Rows are one point carried round by a steady rotation, each followed by how many steps it has turned.
The counts run from 0 to 336.
[ 32  15  -1  26  23 -16  41 -28  15   6 -14   4  10  24 -10 -10  16] => 230
[ 12 -42  16  22 -34  -4  33 -20 -22  11  26  15   3 -12 -38  20 -13] => 248
[ 20 -21 -26   8   0  28  16 -17  14 -29  -6 -17  15 -48   5  19   2] => 120
[-15  -8   2  12  -4  43 -24   0 -23   7   1  14   2  32 -48  -5   4] => 153
[-21 -16 -35  25 -21   3  33 -17  31 -27  12  12   9  19  13 -16  20] => 135
[ 14 -39  14  29 -12 -15  21 -13   8 -29  38  17  -8  -9 -28   7  -9] => 249
[ -9  26 -27   2 -15  -1  24  13  11  -2  13  14  23  57   9  -9  24] => 143
[-42  -9  -9   2 -14  32 -16  -3  -7  29 -13  19   6  27 -39 -11  19] => 152
[ 53  -8   6 -15  40  -2   7 -15  29 -14   9 -32  -2 -25  -3  12   3] => 107
[  5  -8 -23  22 -51  43  10   2 -20  -3  23  16  12  -5  -2  37   5] => 329
[  3  37  -9 -26  -4 -16 -23  25   6  13 -10  -5  14   3  60  -3  15] => 8
[-28 -31 -33   8 -21  30  31  -7  -9   6  -8   8   8 -16 -33  12 -33] => 51
[ -1 -17 -24  13  -4 -14  52 -20  42 -17   0  10   6 -10  19   3  -4] => 318
[-30 -27 -15  11 -10 -53  17  -5   1 -13   1  33 -10   4   6 -23 -23] => 251
[ -7   7  -7   8   8 -36  45  -3 -13  18   3  30  12  22  -6  -3 -38] => 245
[ 18  -3 -22  20  39  15  30 -35  29 -19  -7 -15   9  -6 -25 -13  33] => 33
[ -2   5   9  -9  14  49 -35 -23  22  -4 -16 -32   9 -14  -5  15  42] => 18
[  4  15  17   4  23  -9 -24 -22  41   3   9  -7 -15  13  26 -21  26] => 284
[ 13  -2 -34  21 -38  64   2   5 -21  -5 -10   1  16  12  -7  26   3] => 139
[-14  -7  14  -3 -25 -33  -6   9   8 -24  35  25 -15  14  25 -11   5] => 264
[-20 -23  12 -15  -1 -21 -20  10 -11   8  -3 -12  -2 -34  22  -1 -37] => 185
[ 39   1 -22   4  20 -23  64   3  29 -35  -4 -19  -5 -16  18   6   1] => 311
[ -7   8 -15   6   5  17  -4 -24  36 -35   1  -5  -5 -11  53  -6  20] => 203
[-45   1 -22   5 -45   5  18   9   9  10  -6  26  -6  42  18   7   2] => 333
[ 27  27  30 -30  24   7 -21  15 -16  40 -37 -24  18 -19  -6  22  -2] => 294
[-38   3 -36   6 -38   3  23  10   7  11 -18  -4  26  -7  19  23   0] => 131
[ -9  64   0  -9  -8  24  11   6  -1  34 -34  -7  24  -7  30  25  23] => 212
[-42   4 -22  14 -48   5   6  18 -13  16  -9  33  18  18   0   5   6] => 334
[ -6  10 -43 -22  -7   6  25  34   4   9 -12  -9  29 -22  25  17 -25] => 124
[-20  -8  -8  -7 -37  27 -37  24 -30   3  23  13   2  16   2   7  -6] => 71
[  1   4 -39 -18   4   3  43   3   3  -2 -29  -1  28 -20  30  -2 -29] => 123
[  7  31 -13 -24  13  21   4   5  -7  40 -51 -20  17   1  -6  10   9] => 23
[ 23  -4  22  -8 -22  23 -26   5 -10 -10  17  -9  -6 -40  35  45   1] => 194
[ 18 -27  23 -21  16   2 -21  10 -47   7   8   1  -7 -17 -38  16 -21] => 173
[-18   4  -3 -18  56 -28  -2  -2   9   3 -31  -9   2 -25  -5  -8 -20] => 103
[-34   3  10 -11 -25   1 -24   5   5   3 -20  -7  16 -38  45  36  -3] => 199
[-11  -2  -3 -37   4 -20 -14  34 -14 -13  -3  -2  -3 -27  60   5 -39] => 191
[ 46  -5 -14  17  26  34  37 -10   9 -11   0 -17  18  -3 -44  -9   1] => 39
[ -8  22 -37  13 -25 -21  52   5  25 -21  10  -1   8  13  32  -4   8] => 129
[-17   1 -15  14   2  12  25 -12  -9  41 -30   7  18   8 -52  18   6] => 233
[-54  -9 -23 -16 -31   8 -31  31 -23   2  10  23  -3  20  15  -6 -19] => 70
[ 12   5 -12  12  10  14 -20 -10   2 -15  28   2 -19  47 -21 -42  19] => 155
[  0 -15  42 -14   5 -23  -9  12 -35  39  -2   9  -2 -22 -17  31 -31] => 179
[-30  10  11  -8  21  17 -55   5 -13  34 -37 -28   2 -14  -4   8   6] => 287
[-37  10 -11  11 -24  -8  26   6  22 -17  22  29   6  34  27 -11  14] => 332
[ 20  21  29   6 -22  26 -40  -7   1  13  -4 -18  -4 -12  15  34  35] => 11
[-19   5 -18  11 -29 -17  44  -3  18   4 -21  18  16   3  33  10  -9] => 130
[-13 -17 -23  -7 -14  10  11   8   1  17 -35 -17  28 -38   5  26 -21] => 118
[ 16 -42  24  15  27 -19  -9 -22 -16 -11  33  11 -19  -2 -42 -23   4] => 168
[ 10 -21   6 -22   3 -25 -13   2  15 -37  22  -6 -23 -23  37 -18  -8] => 189
